Each named turn below is shown by a few rows before and after it. Which turns, in which order, take the first row of each later pair to the second? The first pair is answered.
Q270 (before |-> after):
[  2  -1  -2 -29  10  -5  28  -9  25] |-> [ 17  -8   6 -18 -23   5   7  33 -10]
[-35   8  16   2  27  19 -10 -22  12] |-> [  2  -5  17 -39  26  25   0  -1  17]
[-14   6  11   0 -10   3  -2  32 -17] |-> [-37  13   6  11   7  -5   4   3  -1]
Q388 (before |-> after):
[10  7  2  6  1 14 -4 16 -3] |-> [  2   4  -4 -10  -6  11   6  19   4]
[-15   8  -2  17  12  -3  -5  -4  15] |-> [-7  9  9 18 16  2 -8  9  7]
[13  4  5 -7 14  6 11  9 38] |-> [10  4 -1 -3 14  4  9 -1 41]
Q530 (before |-> after):
[  9   7  14 -17 -22  -1   3  24 -42] |-> [  5   3  10   1 -34  -4   1  42 -20]
[ 22  -4  -9 -14  -7   1  -2 -20 -26] |-> [-26   6  10 -18  -5  -1  18  13 -19]
[-25  10 -14   7   8  -3  -6 -40 -37] |-> [-55  10  -9  26  -4  -8   3  -1  -7]
[ 20 -14   3  24  -4   8  -9  37  37] |-> [ 51  -9   1 -10  18  16 -15 -18 -13]
Q980 (before |-> after):
[-11  -3  -8  25  23   3   3 -15  17] |-> [  9  -6  -3  12  32   6   7 -10  21]
[ 25   0  -5   2  14   5 -18 -36 -24] |-> [-19  13   6  18  19   2 -10 -32 -25]
[ 3  4 21  6  7 15  5 40 -5] |-> [ 31  -9  -2   9 -16  12 -12  25 -10]
[18 -4  4 -5  1 -2  4 10 17] |-> [  3  -4 -10  13 -18  -7  -7  -2  10]

(two turns a pair)
[  5   1 -12  -3  14 -15  20  -8   1] |-> [  9  -1  -4  -8   1 -10  17  16 -12]
Q270, Q530
[  1  -7 -24   9 -16  -8  -8 -19   5] |-> [ 23  -5 -15  14  -4  -2 -15 -17   0]
Q270, Q388
[ 28   3  10  12  18   9 -13  -6 -29] |-> [-19  13  16  27  10   4  -6   7 -28]
Q980, Q530
[ -7   8 -16  -9  17  -5  19 -17  17] |-> [ 27  -6 -17 -18 -11   3   4  11  -4]
Q980, Q270
[ 7  6  8 39 17  3 -2 11 -6] |-> [-15  -4  -4 -11  -3  -3  27  30  10]
Q388, Q388
[25  0 -9  0 -4 -1  1 24 -1] |-> [  2   8  -2  16  -7  -1  -2  29 -11]
Q270, Q388
[-12  13  37  -2  16   6   5  29 -13] |-> [ 50  -7   9 -16   6   6  -9   3  -6]
Q270, Q980
[-15  -6  -7   1 -24  -9  -5   2 -11] |-> [-14  -3 -11  -3  -3 -12   3 -24   8]
Q388, Q270
[-18 -21  -9 -22 -16   9  33  38  12] |-> [ -4 -28 -45   7 -29  -1  12 -14  18]
Q980, Q388
[ -5  -5 -22  -2  -9  -9   9 -16   0] |-> [  2  -8 -19  -1 -21  -5   3  -1 -11]
Q270, Q270
[  4  -9 -20  13  15  -8  -8 -13  35] |-> [ 23  -6   9   7  23   7 -11  29  14]
Q388, Q388
[-26   5 -19   0  -9 -11   2 -16  -3] |-> [ -3  -5 -25 -20  -7 -10   9 -10  16]
Q530, Q270
[ -3  -3  -3 -23   1  -8   6 -17   2] |-> [  3  -9 -11  -7 -10 -11   0  -6  21]
Q530, Q530
[ 28 -13   7 -26   1  11 -12  33   0] |-> [  3 -16 -32 -14  -8  -8 -11 -24  28]
Q388, Q388
[-13 -21   0  -2 -14   8 -13  34   1] |-> [-34 -11   1  15  -7   5 -18  12 -13]
Q530, Q980
[ -5   6  11 -25  28   8  12 -13  -2] |-> [ 23 -15 -11  -5  -5   3  -2   8  31]
Q530, Q980
[  5  13   8  15   8   1 -11 -15 -15] |-> [-4 14 13 -8 20 -1 11 -9  9]
Q530, Q270
[ -2   2 -20  20 -48  -2 -12  -6  -4] |-> [-30  26  21 -15   2   7  16  -5 -25]
Q530, Q980
[  3 -11  -8   4  -4  -5  -3   5  16] |-> [-8 -5  0 13  3 -5 -2  6 15]
Q388, Q980
[  6  -7 -32 -16  -7  -5   7 -34   4] |-> [ -7  -6 -12 -40 -15   3  19  10 -11]
Q530, Q270
[ -6   2  21  -1 -18   1  -6  24 -47] |-> [ -7   4  11 -36  27 -10  29 -22   5]
Q270, Q270
[ -9 -23 -36  -1 -38  -9  -6  24  11] |-> [-45   4   5  11  16  -6  14  32  22]
Q388, Q980
[ -8  -9  -8  38 -11   3  -7  -1   2] |-> [-30   4   6  12   5   7   7  -6 -24]
Q530, Q530
[-31  -1 -21  -4 -13  -7  12 -12  17] |-> [  2  -6   0 -21 -18   8   8  37  -2]
Q980, Q270
[ 38   0 -13  -6   2   2 -15 -12 -14] |-> [ -4  10  10 -30   6   4  11  24 -20]
Q388, Q530
[-15   7  15  -4   6   8   2  -3 -17] |-> [-13   2   5   9   4   1   6  -1  24]
Q530, Q270
[ 40 -15 -18  14 -32   4 -27   0  -9] |-> [-38   7   6  30 -28   1 -12  22 -16]
Q388, Q980
[  3  15 -22  10   1   0  14 -33  29] |-> [ 10  25   5  28  24  10   8 -19  17]
Q980, Q388
[36  4 19 -5 45  7  5 16 17] |-> [ 48  -8  -2  20  -6   7 -28  20 -17]
Q980, Q388
[ 24 -15 -12 -22  -9  -1  10  -8  12] |-> [ -2  -4 -11 -16   3  -5  15 -32   7]
Q530, Q388
[  5   1  14  -3  18   9  -2  -2 -18] |-> [ -9   3   7  11   7   6  -8  -9 -23]
Q980, Q980
[-4 -1 -7  6  0 -1  2 -7 11] |-> [ 5  1  6  8  5  6 -3  8  1]
Q388, Q388
[  1  -5 -25  13 -14  -8 -15 -24   8] |-> [ -1   1 -11  25   6  -6  -9 -10  31]
Q980, Q530
[ 27   6   2 -29  22   3  12 -23 -25] |-> [-25  11  19 -10   3  -1  26  39  -2]
Q530, Q270
[-3  0 33  9 19 13 -1 37 -1] |-> [ 18  -6  11  39  16   7 -18   7  18]
Q270, Q530
[-33  -1 -10 -15   5 -18  15 -21  -2] |-> [ 10 -12   2 -27 -13  -4   2  23 -28]
Q980, Q270
[ -7  -1  11 -17 -14  -3   7  24 -36] |-> [-14  -4   0 -37 -10  -9  21  10 -15]
Q388, Q980
[  8   6  -1  12   2  -5 -13  -7 -12] |-> [-3 10  7 18  8 -6 -7  6 -1]
Q980, Q530
[ -8  -6 -25  12   0   4 -18 -39  26] |-> [ 35 -15 -20  -5   2  13 -22 -23  22]
Q270, Q388
[-3 -5 -6 11  5  0  9  8 15] |-> [ 6 -6 -5  9  6  2  9 12 13]
Q388, Q270
[-23  24  13   8  18   8  21  -6  23] |-> [  2  13  21   7 -13  20   6  38  -8]
Q270, Q270
[-21   9  12   8  13  -3   2 -11  -4] |-> [ 24  -2  10 -10  13   4  -3  -5  -6]
Q388, Q980
[  3  12   7 -14 -15  -2  -5  23 -48] |-> [-21   1 -16  -9 -39 -16   6  30  -5]
Q530, Q388
[-17  -3  12 -16 -10   2  14  35  -3] |-> [  3 -17 -24 -18 -29  -8   5  -2   9]
Q980, Q388
[26 -1 20 18 34  8 -6 -5 17] |-> [  7 -10  10 -29  15   1  22  15  32]
Q388, Q388
[-11  -3 -24  17 -27  -8 -11   3  17] |-> [ -2   3 -19  18   3  -8  -5 -20  33]
Q388, Q270
[-11   7  17 -17  12  -9  22 -31 -23] |-> [ -4   9  24 -10  17  -5  16 -26 -30]
Q388, Q388
[ -5  -9  13   5   8 -10  12  18  19] |-> [-11 -13  -4  22 -13 -15   0   5  12]
Q980, Q980
[-17  26  13  42  19   1   3 -11 -11] |-> [-16  26  26  10  35   4  24   4   0]
Q388, Q270
[  8   1  -1  -4  -7   0 -16   8 -23] |-> [-21   9  -3  14   1  -7 -11  -4  -6]
Q270, Q530
[  1 -15 -15  26 -23 -14 -17   0 -11] |-> [  7  -7   2   4  -7  -5 -13  -1 -43]
Q388, Q530
[22 19 36 19 45 -2  5  5  4] |-> [ 55  -1   1  32   8  -7 -18  -9   5]
Q530, Q980
[ 31   2  -3 -45   4   1   2 -45 -12] |-> [ 39   2   6 -16 -15  10 -23 -21 -44]
Q388, Q270
[-13  -4 -11 -22 -41 -17   8  11  24] |-> [-45  12  -2  -6 -26 -18   8  -8   9]
Q530, Q980
[ -2   1  -4  19   3  -5  -5 -11  13] |-> [ -4  -2 -10  13  -4  -7  -3 -12  15]
Q270, Q980
[-26  19   9  26   2   3  -6  10 -15] |-> [-4  9 -8 16 14 -5  7 -5 38]
Q270, Q530
[-18  17 -15  13  -6  -5  33   3  10] |-> [ 13  13 -13  -2   8  -1  36  -1  20]
Q388, Q270
[ -3   8  11 -17 -10   9  30  37  21] |-> [  1   1 -17 -18 -13  -1  30  -1  41]
Q388, Q980
[-11  -5 -17  11  13 -13   8 -30  31] |-> [ 17 -11  -3 -44  10   0  18   1   2]
Q270, Q530
[ 29 -13  -4   8 -21   6 -19  15 -13] |-> [-15  -2  15  -2 -14   6   0  38 -17]
Q530, Q530
[ -8  14  20  -3   0   7   2   0 -37] |-> [ 10   2   7 -30 -10   5   9   0 -27]
Q388, Q980
[ -8  -3  10 -10  -9  17  19  42   4] |-> [-23  -6  -9  13 -34  11   4  25  -6]
Q980, Q980
[-24  -2 -11 -30   0  -7  15 -10  16] |-> [-15 -10 -14 -24 -31  -3   0  14  -8]
Q270, Q980
[ 37 -10  -3 -16  -8  10  11  20  18] |-> [ 17  -3  -9 -41   1   6  22 -15   4]
Q388, Q530
[ -9  14  17  10  25  16  14   4 -18] |-> [ -6   9  17  -9  17  17  21  18 -17]
Q980, Q530
[ -3  -1   3 -30  16  -2  26  14  38] |-> [ 26  -8 -16   0  12  -4   3 -14  46]
Q530, Q388
[ -4  -4  -5  12 -15   1  -9   2 -13] |-> [ -9   1  11   1  -1   5   3  18 -11]
Q388, Q980
[ 16 -10 -18  16 -28  -1  -9  19   7] |-> [  8   3  -2  41  -7   2 -15  12   1]
Q270, Q388
[ 16   4   2   7   8  -3  -7  15 -15] |-> [-12   7  -2  11  -3  -9  -4  15 -15]
Q388, Q270
[-26  16  35 -14  31  16   8  31   6] |-> [ 43 -19 -19 -37 -15  11 -12   3   9]
Q980, Q388
[ 14 -13   7 -24  18   0   7   5 -19] |-> [ -6 -14 -18   1   0 -11  -4 -28 -19]
Q980, Q270
[-16 -13 -51  24 -24  -7  25 -13  25] |-> [ -2  11 -16  24  22  10  11 -45 -43]
Q388, Q530
[  4  11   4 -12  30  10  -5   3  11] |-> [ 18   0 -20   1   0   7 -24 -11   1]
Q980, Q270
[-11   3  22  18  16  12   6  31  10] |-> [ 31 -17 -13  15  -3   5  -7   2  27]
Q388, Q530
[-1  2 -5 13  7 -2  8  6 42] |-> [16  0 -6 23  6  0 -3  1 36]
Q388, Q980
[-21  -1   6 -14 -23   3 -10   1 -28] |-> [-14  -2   1 -39  -2  -1   8 -16  -2]
Q270, Q270
[ 13   0  -3 -34  22   4  28 -61 -10] |-> [-20  -2  28 -34 -17  12  35  45 -22]
Q270, Q530
[-12   0  17 -27  18   3  28  19  -4] |-> [ 10 -13 -18 -31   2  -7  22 -19  11]
Q388, Q980
[-15   7 -26  17  10 -14  -9 -55  10] |-> [ 35  -2  13 -46  22   7  11  23   5]
Q980, Q270
[ 25  -6   0 -41  18   9  11  -3  18] |-> [ 19  -4 -14  25 -11   7 -31 -22 -17]
Q980, Q388
[  5  -3 -19 -12  23  -8   4 -38  -5] |-> [-30  11  15   2  33  -2  13  10  -6]
Q388, Q530
[ -8  -4  -2 -24  -9  -3   6  -6 -31] |-> [-18   2   5 -23   7  -4  14 -10 -22]
Q388, Q980
[  5  -7 -12  10  12 -11   1 -13  16] |-> [ 5 -5 -6  6 20 -9  6 -8 18]
Q980, Q980
[ -7   6   6 -29   9   6  11  -5 -17] |-> [-13   0   4   5 -18   3   0  31   3]
Q270, Q530
[  4   3  14   6   4  12  -3  20 -28] |-> [  8 -12 -11   1 -21   4   2  27   6]
Q388, Q530
[ 25  -1   9  29  12   4 -11   9  -6] |-> [  9  -2  17   7   1   6   2  37 -10]
Q980, Q388
[15 17 20 -6 26  9  5 33 31] |-> [ -8  14 -11  -5  16  -5  12  -7  54]
Q388, Q388
[ 39  -4  -2  24  15   6  -8 -11   1] |-> [  9   9  21  -9  29  12  12   0 -29]
Q530, Q270
[-21   9  22   4   8  13   0   0 -46] |-> [-32   0   7  31   3  -1  11  17  30]
Q270, Q530
[ -2   9   6  37   8  10 -22  -9 -17] |-> [ 17  11  24   5  31  17  -7   4 -14]
Q530, Q980
[ -5  -4 -20 -21   7  -9  18 -28  29] |-> [ 31   8  17  19  32  10 -10  -8  -5]
Q388, Q388
[-2 -1 16  2 20 -1 11  4 31] |-> [ 10   2  15 -11  29   1   8 -17  12]
Q530, Q530
[ 16   9  28  10  27  19  -6  21 -14] |-> [-3 13 23 32 30 12 -6 10  5]
Q530, Q270
[ -3  12 -26  -7  11  -3  32 -39  -8] |-> [  7  21  -7  17  28   5  20 -33 -22]
Q388, Q980
[-15   8   4  52 -25   9 -12  37  -9] |-> [ 24  -4  -4 -27  16   5  33  16  49]
Q270, Q270
[  4 -11  -3 -18  -5  -1   0  13  -5] |-> [ -4  -8  -6   9 -12  -2 -13   4 -13]
Q270, Q530
[  1   3 -11  -8  12   3   4 -42  -7] |-> [ 21  -4  -1 -35   9  11  11  -9 -12]
Q980, Q270
[ -7 -10 -23  26 -39  -3   0 -12  18] |-> [ 20  -5  11  32 -25  14 -12  28  -9]
Q388, Q388
[-19   6   1  -2  14  15   1  13  -8] |-> [ -6  -1 -13  15  11   9  -4   6  19]
Q530, Q270
[-19   1  -6  18  -4  -7   3  -3   5] |-> [10  1 12  7 17  3  6 14  4]
Q388, Q980
